(in the rows, 100 means zero)
The rows of D fall into several groups, which share some directions, and each row is roughly a mix of its group's hidden directions, except some rows that fit no group.
D, 152 rows:
106 92 145 89 71 102 129 79 112 130
110 87 112 130 91 152 95 72 101 122
113 102 64 131 114 139 81 84 84 120
83 68 103 127 135 76 84 115 70 87
102 120 127 72 56 129 95 98 96 125
92 145 80 130 83 84 136 107 96 90
126 103 64 118 102 133 63 75 92 103
72 131 104 114 95 133 136 124 105 81
113 109 92 40 77 100 71 103 93 91
99 92 126 71 80 124 82 87 108 148
89 92 123 100 88 84 147 122 140 94
110 73 100 65 105 118 49 88 111 110
141 99 107 68 67 95 83 68 115 108
59 97 115 141 116 87 125 110 75 106
122 74 99 53 122 90 62 97 106 100
53 72 117 97 117 97 106 127 87 71
83 70 132 68 111 79 110 120 132 93
63 91 116 144 123 105 132 108 91 103
73 94 126 77 112 120 133 91 135 123
121 100 68 83 103 116 45 97 117 106
136 79 61 100 115 99 64 99 79 86
61 117 84 93 121 112 99 137 114 67
80 102 106 44 101 84 88 133 102 79
67 88 124 80 98 79 112 147 92 83
135 77 92 116 90 87 71 56 89 115
73 101 100 144 121 121 118 132 111 81
76 106 93 127 136 91 138 121 122 82
87 106 69 117 149 130 96 115 95 78
133 102 97 85 72 107 72 58 86 121
117 79 83 133 92 105 73 57 79 114
74 140 128 110 95 101 142 120 91 105
68 109 114 134 109 93 134 137 87 87
80 87 120 64 118 105 57 83 86 121
121 121 105 99 59 81 91 66 110 133
142 119 99 91 53 89 117 81 107 111
133 97 102 91 58 59 119 103 118 106
79 132 116 81 106 103 135 139 115 83
128 65 119 65 83 98 88 74 121 116
101 86 86 127 89 70 142 122 125 79
118 70 142 113 73 87 120 94 113 127
139 94 123 52 81 82 102 103 116 100
58 86 123 135 123 108 117 121 118 105
75 49 102 83 133 109 83 120 110 98
106 104 114 54 75 54 101 91 98 114
98 137 118 76 101 72 132 132 117 92
117 115 106 47 67 83 108 107 121 89
82 107 116 60 122 122 122 81 135 109
98 79 123 44 82 122 85 89 108 104
116 88 119 87 72 87 138 98 145 102
91 93 142 106 89 86 152 95 118 111
145 107 101 88 69 57 113 93 113 100
84 130 82 148 111 99 134 111 113 91
135 107 78 88 88 93 77 53 76 109
99 112 80 132 109 113 111 119 60 62
150 77 105 72 94 100 72 75 93 88
67 96 96 70 118 103 83 142 97 67
116 85 130 80 57 65 99 87 80 99
118 134 69 87 66 86 118 93 94 68
63 95 106 103 120 66 109 145 86 89
106 90 126 121 89 73 146 74 117 114
120 122 78 150 87 110 119 107 78 81
52 116 112 125 133 91 119 121 95 90
87 126 95 106 83 90 131 144 123 74
99 101 54 107 125 94 80 128 93 63
117 73 119 135 100 59 85 121 117 114
74 137 104 136 90 88 116 120 65 95
122 97 109 118 73 99 91 52 75 129
96 129 66 130 109 144 110 86 114 103
73 89 150 61 104 92 106 96 115 114
90 88 117 69 111 51 100 130 86 82
98 106 70 159 93 93 113 80 84 96
125 93 135 87 64 112 101 62 106 121
79 105 86 69 121 107 72 141 108 72
93 54 140 121 89 83 113 80 92 114
65 78 130 94 119 114 126 115 135 110
126 109 55 98 88 109 112 85 145 103
138 93 89 95 72 93 70 60 88 115
124 106 53 103 118 136 73 91 113 104
81 123 87 97 106 94 116 154 100 67
79 97 98 72 119 96 107 149 127 76
70 85 122 103 119 132 99 63 91 130
110 129 81 55 83 109 76 113 129 89
133 90 121 79 60 93 89 66 98 120
100 80 97 59 112 93 66 118 66 80
117 81 130 73 59 63 110 96 97 94
128 124 117 101 63 75 142 103 106 97
62 125 122 90 79 126 135 103 114 114
94 108 105 156 95 92 143 86 104 109
82 109 90 61 120 115 71 136 121 88
72 114 51 120 130 102 93 115 96 81
91 103 124 53 87 120 110 134 125 95
58 108 115 75 114 143 111 120 116 101
96 123 46 117 122 127 82 95 110 96
122 97 82 75 79 97 67 119 70 66
115 76 101 91 111 143 73 72 132 107
67 87 119 103 137 141 74 94 102 102
82 96 98 144 122 74 140 110 88 90
90 82 125 79 77 93 130 140 98 71
145 79 67 112 100 84 107 119 102 68
86 97 127 152 92 99 135 87 85 112
137 135 59 117 99 101 106 74 88 100
130 112 98 45 84 72 94 115 111 101
107 104 111 123 75 75 149 114 126 88
124 70 107 72 67 87 72 90 120 123
83 92 137 94 96 84 150 119 122 95
102 135 118 88 66 78 136 123 114 106
146 94 100 70 86 102 66 82 111 125
100 88 114 134 93 109 136 54 93 117
66 118 83 85 146 117 86 122 88 87
68 96 110 102 121 106 136 146 112 86
139 73 103 54 93 88 86 78 115 99
80 121 71 150 100 97 130 106 87 87
71 98 120 148 104 88 138 116 102 105
92 104 64 81 121 108 54 128 97 83
89 116 124 144 77 118 127 82 81 114
94 81 111 45 82 128 96 78 107 84
110 58 123 60 102 66 86 108 95 104
53 110 126 116 126 99 131 120 109 105
138 94 66 78 84 94 67 102 91 71
132 125 93 64 81 68 115 117 119 86
73 100 131 114 82 88 97 106 45 101
116 77 112 63 108 105 51 75 96 105
99 65 133 102 99 85 125 130 131 81
136 95 95 89 72 115 71 63 92 125
65 92 125 94 110 110 140 111 137 116
56 79 79 114 108 104 85 109 66 129
138 78 100 74 82 81 65 78 115 114
114 91 87 123 99 64 108 91 49 81
89 97 94 126 94 99 66 86 47 118
88 113 79 69 107 98 87 143 97 59
122 78 114 68 101 109 54 74 100 118
106 67 93 121 87 70 85 71 86 138
102 148 108 110 86 86 147 115 96 88
72 63 109 96 132 128 67 94 91 113
131 100 86 53 83 92 60 93 100 94
99 87 103 63 115 101 45 99 81 114
99 103 59 95 118 93 43 101 91 94
68 101 114 70 114 98 105 150 113 81
108 72 104 82 99 62 126 131 129 82
105 141 102 117 113 119 99 73 54 103
127 103 70 95 90 118 51 77 82 111
59 63 137 97 93 92 120 108 85 84
122 90 111 120 45 84 121 85 99 120
119 80 115 63 112 112 64 92 136 113
119 102 137 103 74 91 140 68 113 112
98 113 144 79 78 115 141 121 101 100
79 115 113 134 92 93 89 111 45 107
69 112 96 69 130 75 68 112 75 96
75 104 87 146 124 126 91 79 72 101
119 92 108 108 70 66 102 64 64 113
94 86 62 122 138 95 116 115 136 98
84 80 140 88 96 67 134 127 97 99
One row of each group comes first, with its name. Which group is each row after those in?
138 94 75 76 112 99 59 113 123 86
S
122 90 135 95 60 77 125 73 97 108
J
118 118 146 73 77 75 112 98 102 125
W
66 106 111 136 111 145 112 101 121 111
L

89 112 75 88 136 111 102 133 134 74
J
99 153 80 129 96 100 119 91 70 94
W
112 72 113 52 119 103 69 105 124 96
W
121 101 117 79 80 119 76 53 89 125
L
102 103 116 48 97 128 62 98 102 115
W
100 123 91 64 85 85 82 148 108 82
S
132 101 55 103 96 74 70 76 89 100
W
94 82 110 55 95 67 94 125 133 93
J
114 103 87 94 105 123 90 41 79 120
S
103 105 65 147 112 123 72 108 81 89
L
122 65 116 63 117 79 68 90 107 112
W
76 111 86 146 123 104 111 113 65 82
J
